One vector is turned by the same rotation once a step. Each row is the vector after some number of steps, and that number follows the row.
The counts run from 0 to 426.
[3 -82 46 118 -302 155 -151 -92 137 -3 13 -43 277 -15 -343 -171 67 -39 184 278 -116 14 -193 200 -335 -76 319 205 -185 -132 18 59 -338 -145 120 -70 231 -82 -380 -336 107 205 36 -17 -146 -95 347 -178 20 -118 144 -411 2 134 -7 -148 -175 -8 93 -3 -50 -223 92 99 -136 79 99 53 -218 84]  16
[64 -212 149 13 -37 281 -111 -130 -81 47 223 245 116 290 -187 99 -219 246 79 14 -17 3 -9 337 -161 -277 59 64 -28 89 99 252 -333 -87 24 -107 23 -145 -375 -164 -23 -17 -95 -150 301 235 316 -24 -16 -11 109 -402 -182 66 -115 -45 -200 -6 -159 3 193 -28 266 76 341 337 145 -31 -169 -99]  97
[-70 -250 190 169 -42 198 -309 -107 30 129 238 345 101 29 -245 -140 -193 125 113 283 -166 40 -261 101 134 75 185 146 63 -125 -35 -49 -231 -98 188 -152 255 -240 72 -139 80 288 6 -343 137 262 136 75 127 -108 -137 -255 134 284 -178 -262 -337 -210 -131 -34 181 -50 -37 1 283 -16 53 39 118 -31]  87
[85 42 252 -135 -58 -96 -134 -50 186 160 168 165 114 13 -48 337 -32 118 -38 232 77 112 160 9 256 -349 364 262 267 -150 52 193 -298 -205 428 16 148 27 -212 -101 -216 224 -54 49 48 -52 51 -283 152 2 70 -202 -19 294 -114 44 -121 -279 -10 -73 -43 -1 89 -68 -171 24 186 -54 -424 -109]  236
[-313 -18 -1 -148 83 451 -206 -223 164 4 59 -80 146 9 -401 -251 -72 156 -34 -97 165 -126 -131 41 314 -95 -51 59 -107 -103 -23 86 -329 -35 240 -83 321 69 -30 -112 -110 290 -47 -75 -171 113 -44 38 -64 -20 132 -263 -234 204 322 -413 30 -85 -92 -31 26 -86 30 109 23 -33 -102 -292 -134 -99]  373
[-180 220 183 36 -74 59 -107 -350 272 246 302 83 32 67 -7 225 -143 60 51 230 236 88 185 -34 39 -136 -31 298 -11 9 -87 -224 -223 -229 204 -92 -7 -283 8 -158 -70 384 -132 -97 11 147 -14 -22 147 29 -60 -478 -54 495 7 -49 -93 -267 -121 32 45 -80 148 96 -23 183 72 -204 -126 26]  243
[-9 -57 117 5 62 -28 108 98 108 197 -123 -19 240 286 -165 112 -91 25 87 165 158 -59 -2 -267 155 -204 265 317 -34 -195 3 124 -425 -166 75 -77 335 -48 -146 -13 166 140 7 149 188 -236 229 -13 118 -252 220 -363 108 415 -131 -48 -136 -129 -3 74 164 -215 15 42 -318 -56 150 -81 -253 -93]  407
[-33 82 -19 -62 89 112 -183 -63 205 64 -175 5 184 176 -51 280 73 165 -81 76 87 -193 -29 167 -74 -425 172 279 128 70 76 110 -287 335 8 -28 138 -242 -146 -71 -81 121 -147 -89 549 145 166 1 49 -57 234 -244 -211 336 106 -271 -45 -23 -187 -237 145 -197 -85 170 80 66 196 -185 -244 -28]  161
[-206 -155 153 -158 194 227 -47 -35 258 -56 -199 62 99 112 -517 -126 58 141 22 101 213 -57 -169 -96 100 -24 122 -17 -190 -287 -197 94 -163 91 -15 -144 373 62 67 -187 41 247 24 -30 142 155 -108 160 -13 44 108 -243 -28 429 33 -329 4 -146 -273 33 380 -77 140 -125 65 -42 56 -202 -27 -323]  138
[-128 9 23 25 -45 306 -61 54 380 -6 -190 -98 39 34 -233 49 -44 59 -124 326 146 -61 -30 11 -115 -128 91 70 -273 -354 -258 -145 1 184 129 -206 180 -256 -114 -85 267 -13 39 -22 213 111 120 271 -12 -114 120 -99 41 511 -166 -188 3 -12 -143 53 325 -154 53 11 -113 -164 -126 -205 -273 -197]  143
[-218 118 -26 85 -38 375 -312 -280 281 7 22 -90 212 133 -194 -92 -71 -95 -143 132 -23 34 -303 60 -103 -102 137 150 -139 -28 -12 90 -371 152 181 -93 200 -206 -39 -244 76 196 65 -196 198 111 287 63 147 -187 191 -297 -97 168 156 -361 -12 -117 -174 -54 -100 -29 -194 303 84 110 63 -166 -188 9]  358
[-81 -152 53 183 -222 85 -76 -344 142 328 216 312 225 -18 -284 -193 -53 2 22 340 -63 130 -79 -40 -29 94 173 126 76 -276 -49 -10 -360 -170 238 -267 441 27 -96 -89 43 71 -137 -179 74 157 36 -35 -28 -49 10 -270 5 290 -445 -219 -239 -189 65 -43 169 148 182 -39 172 26 4 126 51 -85]  271
[103 -121 92 75 -207 38 -342 28 110 149 219 75 -17 22 1 162 -238 151 24 366 -181 -168 93 335 -164 -114 382 272 60 -371 -44 -184 49 13 51 -149 193 -209 -198 98 81 123 -167 -164 188 159 178 81 15 -53 -29 -200 -15 375 -182 -237 -281 -35 -71 -77 323 -134 151 -103 -84 -31 25 59 -66 134]  79
[33 29 -3 104 -28 46 95 -121 172 185 -109 -26 187 181 -360 -124 171 -60 135 113 -30 78 -32 135 -288 -191 257 174 109 -36 7 45 -347 -259 141 65 342 94 -478 -160 78 143 -99 -20 -127 -88 156 -237 -27 -64 486 -440 -221 169 39 -97 -13 -19 115 -217 120 -106 175 30 -145 42 62 114 -158 202]  200
[32 -107 -34 60 -161 -50 -24 -193 75 278 218 76 111 101 -14 228 -254 108 -42 140 69 -138 157 208 -330 -280 242 218 88 -334 41 6 -219 10 41 -246 127 -70 -344 86 -137 -25 -223 38 118 159 185 -104 -180 122 253 -371 -80 185 -287 -130 -195 20 28 -106 237 -51 295 -42 -189 32 89 62 -10 15]  264
[-164 -79 -12 149 22 -56 -113 -78 256 158 -6 -142 289 75 -305 -244 58 -106 174 155 -46 -159 -187 138 91 -218 343 293 11 -203 6 109 -229 88 109 -245 339 -26 -109 -77 -131 466 -64 -70 -97 76 111 -109 6 -62 235 -283 -1 246 111 -356 -93 -39 -45 -253 35 -175 -106 -127 -240 -100 10 117 43 106]  3
[92 -135 -21 -221 38 394 -144 -18 116 -156 -10 -72 211 78 -226 -63 -146 195 23 15 -44 -181 -17 183 123 -493 188 29 9 -65 193 213 -486 165 202 -24 130 74 -340 -64 -77 28 -1 87 -100 25 128 -176 -190 -7 255 -186 -258 89 160 -246 -46 -167 102 -203 -85 -63 121 75 -1 2 117 -160 -423 -158]  368
[-31 50 116 -22 -188 127 -69 -41 157 127 55 -41 122 -4 -80 106 -53 51 -34 247 105 71 -120 -204 312 -52 203 261 -88 -285 -75 67 -179 -347 444 -123 242 -65 -186 -184 175 245 -30 11 151 -144 264 10 226 -279 141 -348 95 443 -135 -142 -84 49 -9 82 -18 -56 -88 101 -209 -126 -47 -220 -427 -28]  223
[8 -132 15 -45 -71 135 -197 -205 115 -13 -257 158 266 -34 -357 115 48 271 161 190 -7 -71 -85 136 -221 -223 40 173 44 156 92 87 -179 349 -1 -150 179 -64 -265 -173 -118 102 -223 -126 418 285 -143 84 -105 -50 167 -276 -221 374 -118 -281 -193 -30 -150 -256 226 -160 -30 91 304 57 53 20 -177 -107]  348
[1 9 286 58 -106 195 41 -62 69 142 252 151 -69 289 -230 -86 -116 71 -122 -5 175 161 -125 158 116 -254 225 62 104 -358 -150 257 -44 -240 370 -149 229 14 -312 -222 29 41 168 -228 131 -5 197 -26 56 -145 275 -73 -34 158 -111 -76 123 -146 8 -75 147 249 268 82 90 -17 -13 -310 -467 -223]  303
[-8 76 -35 -73 173 100 -130 62 334 281 -166 -78 85 178 -375 69 41 -80 19 249 45 -205 199 -135 274 -201 116 35 55 -274 86 -43 -293 -134 149 28 265 141 -81 115 173 196 -170 12 13 -18 -29 -29 44 55 361 -299 -255 516 78 -325 -168 -81 -19 -23 159 -88 -94 -274 -259 -105 -54 31 -196 85]  392
[-75 77 98 -323 5 46 -187 53 -92 221 -31 -23 74 85 -82 294 -8 155 48 62 123 -89 -60 -100 254 -230 258 203 -42 -220 -1 148 -111 -205 275 -80 111 -76 -205 -132 51 307 -87 97 279 44 309 -30 169 -108 263 -523 -118 437 46 -94 -96 148 -215 81 -20 -110 -124 -1 -156 -78 -106 -75 -379 40]  225
[-141 -36 136 -114 32 -16 -256 -118 -86 283 16 120 127 50 -81 188 -117 224 118 95 42 -84 -80 60 272 -268 255 389 33 -41 155 202 -239 -136 196 -68 185 -61 -6 -25 -277 464 -142 -25 206 143 132 -95 201 -179 -14 -426 -1 329 117 -168 -236 -23 -207 -34 86 -188 -206 -47 17 37 57 77 -62 25]  424
[69 -205 -9 29 34 250 -325 -64 186 -173 -72 69 358 -95 -325 -71 46 66 9 303 -257 -35 -269 193 113 -200 267 115 9 -175 17 53 -273 254 305 -222 246 -98 -175 -213 41 204 76 -135 137 221 109 40 16 -118 115 -93 -81 261 -50 -260 -146 -166 -95 -242 10 -103 -257 43 82 -237 0 30 -290 -135]  353
[-139 138 34 -88 287 191 -67 -115 310 304 -59 104 -51 439 -451 75 40 -153 -109 147 184 82 80 -65 -46 -298 -127 -196 9 -73 -55 85 -124 -25 58 -159 105 46 -52 -180 13 54 -236 -160 270 259 -97 -23 68 203 347 -308 -320 398 -22 -167 -13 -67 -196 105 361 16 228 -178 223 174 14 -92 -175 -49]  125
[41 -113 73 62 138 32 -146 132 267 -54 -115 -153 128 295 -222 66 -51 -2 25 173 123 -248 33 237 -106 -389 140 37 -254 -365 -172 -92 43 269 -116 -343 21 -333 -137 -200 76 91 88 -118 189 283 121 82 26 83 163 -172 -76 500 64 -232 -29 -35 -186 -24 307 -158 186 -115 -91 -41 -61 -167 -149 -34]  329
[101 -60 28 181 -125 308 -89 -145 315 -178 -37 183 263 -59 -312 -91 -63 126 -17 320 -109 41 -50 192 137 -219 -14 180 -1 6 7 -86 -445 137 220 -37 164 -278 -190 -168 28 185 154 -188 -11 87 73 6 -17 -132 -121 -36 -78 333 98 -224 -46 -414 -20 -235 39 -109 -13 231 199 -44 24 -142 -289 -191]  167
[87 -118 20 30 71 147 -79 -166 201 -55 -233 191 293 48 -283 150 38 265 117 177 97 -44 101 180 62 -380 -29 174 96 255 136 -8 -421 247 50 43 152 -172 -202 -118 -40 186 -40 -105 226 177 -67 -51 -19 -40 26 -253 -237 297 89 -196 -48 -320 -80 -328 86 -153 14 157 246 82 145 -76 -283 -167]  165
[7 36 -30 -62 27 238 28 -59 146 120 -91 -149 121 95 -194 56 -92 101 -64 19 151 -197 243 100 114 -474 -12 -5 54 -158 84 -94 -174 29 214 -127 108 42 -376 29 8 106 -179 50 -2 138 30 63 -164 22 485 -281 -437 342 117 -238 5 90 64 -226 173 -92 88 56 -128 -253 -183 -132 -427 53]  380
[-204 -38 43 -62 -241 252 -235 -240 162 173 98 77 230 -72 -338 -174 11 20 96 188 -79 109 -266 -106 -30 105 94 165 -267 73 26 121 -404 -256 200 -10 359 -110 -124 -249 13 263 -56 6 -99 -95 194 -150 75 -173 -60 -453 -1 291 -25 -238 -162 17 -21 143 -3 -140 -11 -69 19 212 8 -12 -110 0]  20
[45 96 262 -24 -129 103 -122 -77 306 155 341 129 30 109 -122 57 -180 -44 -5 265 130 107 155 -24 176 -181 267 75 115 -339 -59 -78 -206 -275 447 -3 259 8 -160 -124 82 171 7 -56 -336 -117 52 -111 66 84 38 -236 8 365 -22 -88 -56 -444 3 -4 -29 58 304 -60 -238 30 139 -168 -248 -73]  52
[97 1 129 170 -253 0 -58 -196 226 131 283 180 137 28 5 246 -242 17 -6 335 95 51 353 121 59 -301 37 226 -13 -199 -53 -320 -210 -117 233 -139 7 -315 -233 -118 38 121 -19 -18 -156 124 111 -12 26 75 -62 -332 -105 390 -126 98 -132 -267 77 -28 85 -113 258 77 -92 102 9 -148 -273 -8]  247
[-25 -184 186 -335 -90 141 10 5 -78 2 -154 175 223 -138 -399 0 82 388 303 78 52 -49 -20 -38 142 -98 119 144 -38 98 50 4 -256 -202 81 40 382 79 -303 -195 24 257 -143 188 26 -94 112 14 -79 -129 122 -519 -75 385 -37 -23 -108 -18 4 -39 163 -217 125 -51 103 49 107 34 -209 -68]  217
[26 -399 167 -118 -6 323 -228 -56 -150 29 205 253 -16 177 -258 -30 -204 285 103 55 -84 -89 -50 407 2 -221 101 -4 -86 -11 49 150 -216 -37 87 -72 86 -140 -222 -182 -40 145 -117 -217 163 278 248 -24 -49 5 -21 -345 -179 96 -27 -144 -223 59 -130 -4 243 -93 195 -39 378 200 6 43 -102 -75]  98
[94 -132 16 153 -163 163 -35 -226 290 -116 -118 172 366 -9 -347 -71 -17 100 43 307 -159 129 -117 100 -153 -218 128 135 96 -9 94 94 -404 159 304 -164 240 -93 -345 -197 10 -40 -16 -119 278 69 -57 61 -90 -110 109 -29 -130 255 -284 -129 -105 -257 45 -234 80 -41 -92 203 208 -53 87 -2 -419 -210]  351
[113 -112 18 230 -179 25 6 -62 313 146 -45 67 353 25 -197 -55 4 -166 181 291 -195 29 -17 64 -311 -235 142 191 -146 -20 150 -80 -344 -62 141 -178 162 -199 -498 -160 158 13 -69 92 10 -73 274 -113 -41 -12 261 -383 -57 286 -152 -50 -158 50 136 -45 -3 -194 55 67 -112 38 55 84 -384 138]  13
[-66 -44 220 -157 186 211 -187 62 -125 148 177 20 -50 281 -276 -32 -63 151 -66 -107 221 24 -158 220 282 -236 262 -59 131 -278 -210 281 78 -98 275 -140 100 59 -106 -209 -46 305 105 -235 128 242 151 -26 145 -84 252 -227 -180 267 170 -294 46 -56 -198 -66 198 218 137 -107 137 -73 -81 -119 -117 -256]  305
[-170 146 -120 94 47 334 -188 -316 254 107 -91 -28 252 249 -204 19 -10 -25 -73 78 40 59 -143 -34 -178 -225 -48 39 -97 116 66 184 -519 109 147 -97 164 -167 -45 -215 2 44 -90 -101 347 171 176 -4 157 -148 278 -348 -195 234 95 -263 -68 -16 -162 40 -103 -13 -134 276 199 249 123 -187 -232 -93]  359
[-20 10 55 -39 -49 182 9 57 448 335 -10 -54 143 127 -226 15 8 -154 11 252 -64 -29 89 -270 -4 -123 17 94 -196 -46 138 -18 -375 -333 147 3 332 -50 -213 -42 186 -51 -310 88 111 -163 153 -65 117 -37 191 -376 -30 453 -150 -88 -113 25 43 94 129 -211 -33 -151 -165 27 123 -10 -335 88]  208
[48 -142 -1 93 20 159 -2 -45 255 129 -12 -178 248 225 -253 -161 -137 97 -23 -23 44 -169 40 227 178 -540 133 160 52 -217 134 164 -463 6 201 -175 286 133 -316 27 -224 136 -66 46 -210 19 46 -187 -96 -39 214 -147 -194 156 135 -252 -57 -44 133 -313 118 -111 124 -29 -165 -114 -47 27 -226 -96]  185
[-52 142 167 -154 -81 201 -258 -87 72 207 171 36 101 -122 -22 70 -103 17 -54 200 -32 -2 -29 -137 449 -81 164 -3 12 -309 -87 -8 -55 -217 513 -140 62 -54 -167 -138 99 372 -55 -19 -37 54 92 -25 80 -80 247 -335 -159 382 40 -194 -94 -56 -76 19 -170 83 -104 -5 -75 -148 -195 -63 -368 43]  39
